Named turns come first, each shown by rows before and after it. Which turns, in which order, take the first row of each pair that follows to the second? Write the first one first, as in the answered first pair.
Y:
[2.66,-1.20,-0.81,0.71,-2.60,0.10,2.05,-0.15,0.08,-1.62] |-> [3.35,-0.60,0.26,-0.25,-0.59,3.00,-0.10,0.10,-1.67,0.60]
[0.81,0.20,-1.11,2.07,-5.09,-0.45,1.94,-2.27,-0.10,2.45] |-> [0.68,1.05,0.07,0.60,-3.07,1.75,-1.19,-1.64,-2.49,4.13]
[-0.76,0.57,0.84,-2.61,0.89,0.88,-1.50,-0.75,-0.26,-2.71] |-> [-0.91,-0.10,0.02,-1.70,-0.51,-0.06,0.24,-0.69,1.31,-3.74]
[0.57,1.40,0.79,-1.38,2.23,1.59,-1.06,1.76,1.24,2.30] |-> [-1.95,1.83,-0.78,-0.70,2.78,-1.11,-1.94,1.34,0.81,0.43]
W:
[1.45,-1.95,0.27,0.92,1.69,-0.93,-2.37,2.01,-0.44,-5.16] |-> [1.67,-0.26,1.85,-3.51,2.75,-0.45,-1.45,2.34,2.90,0.50]
[3.36,-0.04,0.83,0.13,-2.04,2.05,2.02,-0.34,1.41,-1.03] |-> [3.22,-0.87,0.58,0.92,-1.52,1.62,1.51,0.41,0.70,-2.42]
[1.71,0.53,0.27,-0.33,-2.17,1.85,1.77,1.80,0.85,1.82] |-> [1.45,-0.06,-0.45,1.14,-3.13,1.84,1.71,1.11,-0.92,-0.40]
[-0.42,0.63,-0.96,-0.06,-1.28,0.76,-0.03,-2.43,-1.17,-0.45] |-> [-0.61,-0.25,-0.51,0.75,0.08,-0.24,-1.05,-0.59,-1.42,-2.55]
T:
[-1.20,-2.05,0.70,2.42,2.97,-3.14,-1.28,3.77,0.57,-0.81] |-> [-2.91,2.03,-0.06,-2.36,3.82,-1.49,-1.68,0.99,0.53,3.42]
[2.07,1.98,0.97,-2.45,-0.21,1.05,0.02,1.23,1.70,2.28] |-> [3.45,0.05,0.64,-0.42,-1.99,-0.03,1.40,1.96,2.43,0.74]
[0.22,-2.96,-0.10,5.39,0.05,-1.35,-0.62,1.32,-1.71,-0.95] |-> [-1.86,0.12,-0.42,1.69,3.56,0.04,-3.60,0.26,-2.76,1.87]
V:
[-2.06,-0.51,-2.54,1.28,-0.98,-4.65,0.55,-0.74,0.33,-3.17] |-> [-2.44,0.78,-3.57,2.72,-2.75,-3.27,-0.05,-1.80,-1.42,0.89]
[0.16,0.47,-1.30,0.77,-0.11,1.50,0.20,-2.08,-3.57,-2.45] |-> [0.11,0.33,-1.17,-1.18,-0.63,-0.14,2.16,-2.32,-0.31,-3.63]
[-0.87,-0.77,-1.57,1.97,-0.35,-1.50,-0.41,1.34,-0.29,1.36] |-> [-0.54,-1.19,-1.81,1.68,0.45,-2.57,-0.30,1.44,0.77,-0.40]

Between the rows of a pair lie 2 to 3 turns.
[1.12,0.56,0.35,0.22,0.90,4.88,-3.30,0.21,-4.49,0.20] |-> [0.67,-1.14,-0.35,2.00,-1.04,3.27,-2.09,-0.58,-4.68,-3.19]  T then W
[-0.95,0.69,1.49,-2.10,4.50,-0.39,-2.51,2.45,1.04,2.99] |-> [-1.55,-1.26,-1.07,3.24,1.43,-0.45,-3.50,0.58,-3.38,-2.53]  W then W then W
[-1.46,1.74,-1.47,1.19,-1.62,-2.48,1.89,-0.60,2.34,6.56] |-> [-0.38,-0.62,1.91,0.18,4.26,-1.40,-2.99,4.47,0.26,3.83]  V then W
[-1.68,0.98,-2.02,-1.95,-1.34,-0.99,1.58,-2.00,2.14,2.60] |-> [-0.78,0.60,-0.32,-2.14,1.75,1.44,-2.26,0.68,-1.27,4.10]  V then W then W
[-0.16,-1.35,-1.11,4.03,-0.66,-0.73,-0.39,0.44,-2.53,-1.20] |-> [1.42,-1.39,0.53,3.56,-0.51,1.87,-0.79,1.02,-2.94,1.12]  Y then Y
[0.60,-0.93,-1.70,2.41,0.36,-0.07,-0.92,-1.63,-4.34,-3.33] |-> [2.30,-1.33,-1.26,1.78,-2.83,-1.35,3.60,-2.24,-0.11,-2.34]  Y then V
[-0.26,-1.22,-0.96,2.66,0.18,-1.83,-0.32,0.97,-1.70,-3.64] |-> [0.62,-0.06,1.96,-1.72,4.12,0.12,-1.74,2.33,-0.29,-0.30]  Y then W then T
[-2.08,-2.20,0.04,1.96,3.02,-2.51,-1.08,3.23,-0.70,-1.35] |-> [-0.24,-1.42,1.80,0.44,2.80,-1.89,0.33,3.92,1.86,1.75]  Y then W then T
[0.76,-2.20,2.52,0.77,1.50,1.16,-0.49,3.57,-1.15,-2.04] |-> [0.66,-1.07,0.52,3.04,-1.81,2.24,0.98,0.69,-2.41,-1.48]  V then W then V
[1.27,-2.17,-0.01,3.76,0.29,-0.01,-1.30,0.99,-0.22,-2.14] |-> [-1.76,-1.17,-1.67,2.10,2.03,-1.31,-2.25,0.26,0.11,-2.29]  Y then T then Y
[-0.89,-0.66,-0.78,0.55,0.63,-0.28,-2.63,1.20,-1.66,1.34] |-> [-0.15,-1.73,-0.44,2.48,-0.18,-0.79,-1.30,1.99,-1.24,0.29]  T then T then T
[0.07,1.02,-0.95,1.67,-0.04,-3.14,2.19,-1.51,1.86,3.82] |-> [0.55,-0.39,-0.01,0.70,1.10,-4.66,2.59,0.23,3.17,0.00]  V then V
[-1.94,2.40,-1.78,-1.45,-2.46,-0.99,2.83,-4.00,0.80,1.41] |-> [-0.31,0.56,-1.47,2.17,-3.72,1.43,1.56,-3.44,-3.21,-0.13]  V then T then T
[0.24,-0.90,1.62,-0.36,1.15,0.97,-1.46,0.87,-0.72,2.42] |-> [-1.31,-1.31,-0.69,1.98,-0.24,-0.22,-1.13,-0.18,-2.47,-0.28]  W then W then Y
[-0.35,1.50,-0.08,-2.18,2.88,1.51,-3.10,0.70,-2.96,1.48] |-> [0.98,-1.55,0.59,0.78,2.54,0.32,-2.79,2.88,-2.74,-2.41]  T then T then T
[-1.78,0.90,0.21,-0.64,0.41,-2.87,2.34,-0.66,1.63,1.54] |-> [-0.21,0.86,2.87,-1.34,2.17,-0.06,-0.13,0.86,-0.78,2.59]  T then Y then Y
[3.95,-0.26,1.91,-3.26,-1.65,-0.82,4.61,0.36,3.96,1.00] |-> [-0.91,-0.78,1.30,-3.68,4.61,-3.89,-0.78,2.67,1.57,-3.52]  T then T then Y
[-1.37,-0.51,0.60,0.75,-0.76,0.13,2.23,-0.28,1.10,-4.62] |-> [-1.20,-1.05,0.07,4.10,-2.00,0.94,0.93,0.70,-1.60,-2.52]  V then T
[2.48,-2.79,2.70,-0.19,0.99,-0.12,-0.55,3.75,0.49,-4.48] |-> [0.09,1.80,-0.72,-1.24,-2.27,4.34,-1.71,-2.67,-3.67,-0.76]  T then W then W
[0.17,1.17,-1.03,1.87,-2.99,2.88,0.75,-2.70,-2.10,0.87] |-> [-1.39,1.11,-2.44,2.14,-1.70,1.10,0.24,-3.02,-2.70,-0.37]  Y then Y
[2.13,-3.32,0.00,5.05,-3.41,0.71,1.31,1.72,-0.31,-3.26] |-> [2.03,0.46,1.66,-0.85,-1.76,6.03,-1.67,-0.12,-2.14,3.58]  Y then T then T
[0.68,-0.18,0.62,-1.04,-0.31,-2.55,2.77,1.06,4.20,0.06] |-> [0.44,0.87,0.98,-2.06,-0.41,-0.78,2.02,0.65,3.65,2.73]  T then W
[3.25,-4.28,1.05,1.62,-1.46,-1.11,2.28,0.85,3.66,-2.33] |-> [4.83,-3.35,3.40,-1.25,0.71,2.16,-0.16,1.97,2.24,0.58]  Y then V then T
[-2.49,-0.05,-1.14,1.37,3.53,-0.39,-2.59,1.22,-0.75,1.68] |-> [-0.07,-2.01,-0.56,4.71,-0.36,-1.25,1.63,1.67,1.20,1.33]  W then T then T
[2.13,-0.08,4.09,-4.29,3.19,2.86,-0.92,1.09,0.85,-2.24] |-> [2.89,-0.94,3.60,-2.36,0.30,0.96,2.85,1.18,3.93,-3.20]  Y then Y then Y
[-0.66,-0.96,-1.09,3.04,0.79,-1.55,-2.06,1.18,-0.51,-3.93] |-> [-1.09,2.39,-1.89,-1.76,-1.58,-1.17,1.26,-2.62,3.37,-0.30]  T then V then T
[-2.01,1.99,-0.90,-0.24,-0.52,1.97,2.51,-2.27,1.89,2.92] |-> [-2.13,-0.80,-1.89,2.47,-0.38,1.41,1.64,-1.42,-0.41,-3.96]  W then V
[-0.26,0.68,1.43,0.17,-1.68,1.44,2.02,0.80,0.93,5.05] |-> [-2.03,0.28,-1.15,2.98,-3.24,1.34,1.35,-0.67,-1.93,2.69]  Y then W then T
[-0.93,-0.92,-2.12,0.72,-1.24,-1.42,1.37,-1.52,-1.87,-9.26] |-> [-0.81,0.78,-0.34,-2.68,2.60,3.90,-3.46,-0.80,-5.88,-5.66]  Y then Y then Y
[1.49,0.63,1.06,-0.70,-0.31,3.47,-0.96,-2.36,-2.36,1.32] |-> [3.07,-1.77,1.56,-0.67,-1.00,1.91,1.14,-0.86,-0.87,-3.10]  T then V
[-3.51,-0.27,-2.02,1.16,0.61,0.24,0.10,-0.45,-2.51,-1.04] |-> [-1.15,0.04,0.44,-0.27,0.45,3.35,-0.25,0.30,-2.88,1.73]  Y then Y then Y
[-0.20,1.08,-0.52,2.97,-1.00,0.57,-1.70,-0.28,-0.18,2.85] |-> [-1.09,2.20,-0.51,-0.93,0.65,1.22,-1.83,-1.91,0.85,2.26]  V then T then W
[1.57,-0.39,1.06,-0.99,0.86,1.13,-1.43,1.19,-0.17,2.16] |-> [1.50,-0.97,0.63,-0.92,-0.33,-0.61,1.09,-0.19,1.93,-1.99]  W then W then V
[-0.01,-1.76,0.55,2.00,0.54,-0.97,-0.65,1.70,-1.53,-4.21] |-> [2.08,-0.07,0.75,1.56,-3.43,-0.16,3.14,-0.53,1.29,1.41]  Y then V
[-1.42,2.20,1.97,-0.83,-0.96,4.35,-2.35,-3.19,-1.18,3.67] |-> [0.29,0.54,4.91,-4.53,2.21,2.71,-2.26,-1.18,2.23,0.26]  V then W
[-0.66,4.40,1.26,-1.24,0.80,1.17,-1.62,-0.57,0.08,3.23] |-> [0.20,2.18,-0.20,4.18,-3.28,1.39,0.46,-1.57,-1.34,-0.14]  W then T
[0.07,2.51,-0.30,-3.63,-0.91,3.05,-1.19,-4.02,-0.93,3.09] |-> [-0.87,-0.18,-2.57,1.57,-3.13,1.14,0.01,-4.97,-3.20,-3.09]  W then Y
[1.63,-1.11,-0.09,1.88,-0.82,0.62,0.88,-0.32,-0.84,-3.19] |-> [1.49,0.77,1.09,0.03,0.01,2.20,-0.61,0.45,-0.85,2.70]  W then W then V
[0.92,1.15,1.75,-6.32,0.49,1.08,3.01,-2.41,3.81,-2.17] |-> [-1.35,1.71,0.07,-7.09,2.73,-0.35,0.13,-2.56,2.66,-3.28]  Y then Y
[0.57,-1.36,0.45,0.43,0.67,-0.79,-1.45,1.24,-0.22,-3.35] |-> [0.45,0.36,0.56,-2.06,2.22,-0.20,-2.65,0.96,-0.02,-1.62]  Y then T
[-1.74,1.89,-1.90,-0.83,0.47,0.23,-1.74,-1.87,-1.37,-2.68] |-> [-1.04,0.68,-2.07,2.45,-1.15,0.59,-1.15,-0.58,-2.72,-2.33]  Y then V then T
[-0.25,0.36,0.22,0.06,0.41,2.50,-2.46,-0.44,-3.83,-0.33] |-> [-1.81,-0.92,-0.91,1.62,0.28,-1.55,-0.71,0.10,-1.09,-3.44]  W then Y
[-2.23,1.18,-0.15,-0.88,2.41,-1.25,-2.06,0.18,0.77,-1.46] |-> [1.22,0.39,1.09,1.33,-2.56,1.51,1.87,-0.60,1.78,-0.40]  Y then Y then W
[0.95,0.21,-1.48,-0.28,-2.43,-0.54,3.00,-2.03,3.04,3.58] |-> [0.24,0.58,-1.69,0.03,0.05,3.60,-3.13,-2.02,-3.69,2.01]  W then Y then Y
[-0.86,-0.98,0.08,4.40,0.14,-2.27,0.23,1.69,-0.94,-0.60] |-> [1.55,-1.65,2.22,0.10,0.88,-1.61,1.62,2.07,2.63,-0.82]  Y then Y then V
[-0.46,0.31,-2.85,1.06,0.88,2.12,-1.73,-0.40,-2.38,-1.04] |-> [1.36,1.00,-1.59,-1.52,-0.91,1.53,1.59,-1.02,2.06,2.85]  W then W then T
[3.24,-1.53,1.50,1.11,-1.48,2.91,-1.03,1.48,-2.29,-2.38] |-> [2.63,0.20,0.99,1.89,-3.13,3.43,-0.20,0.08,-2.63,1.02]  V then V
[0.04,-0.09,1.03,-3.31,2.04,-1.69,1.62,2.18,3.38,2.79] |-> [1.53,-0.01,0.19,0.80,-1.21,1.24,1.44,1.12,0.28,6.19]  V then T
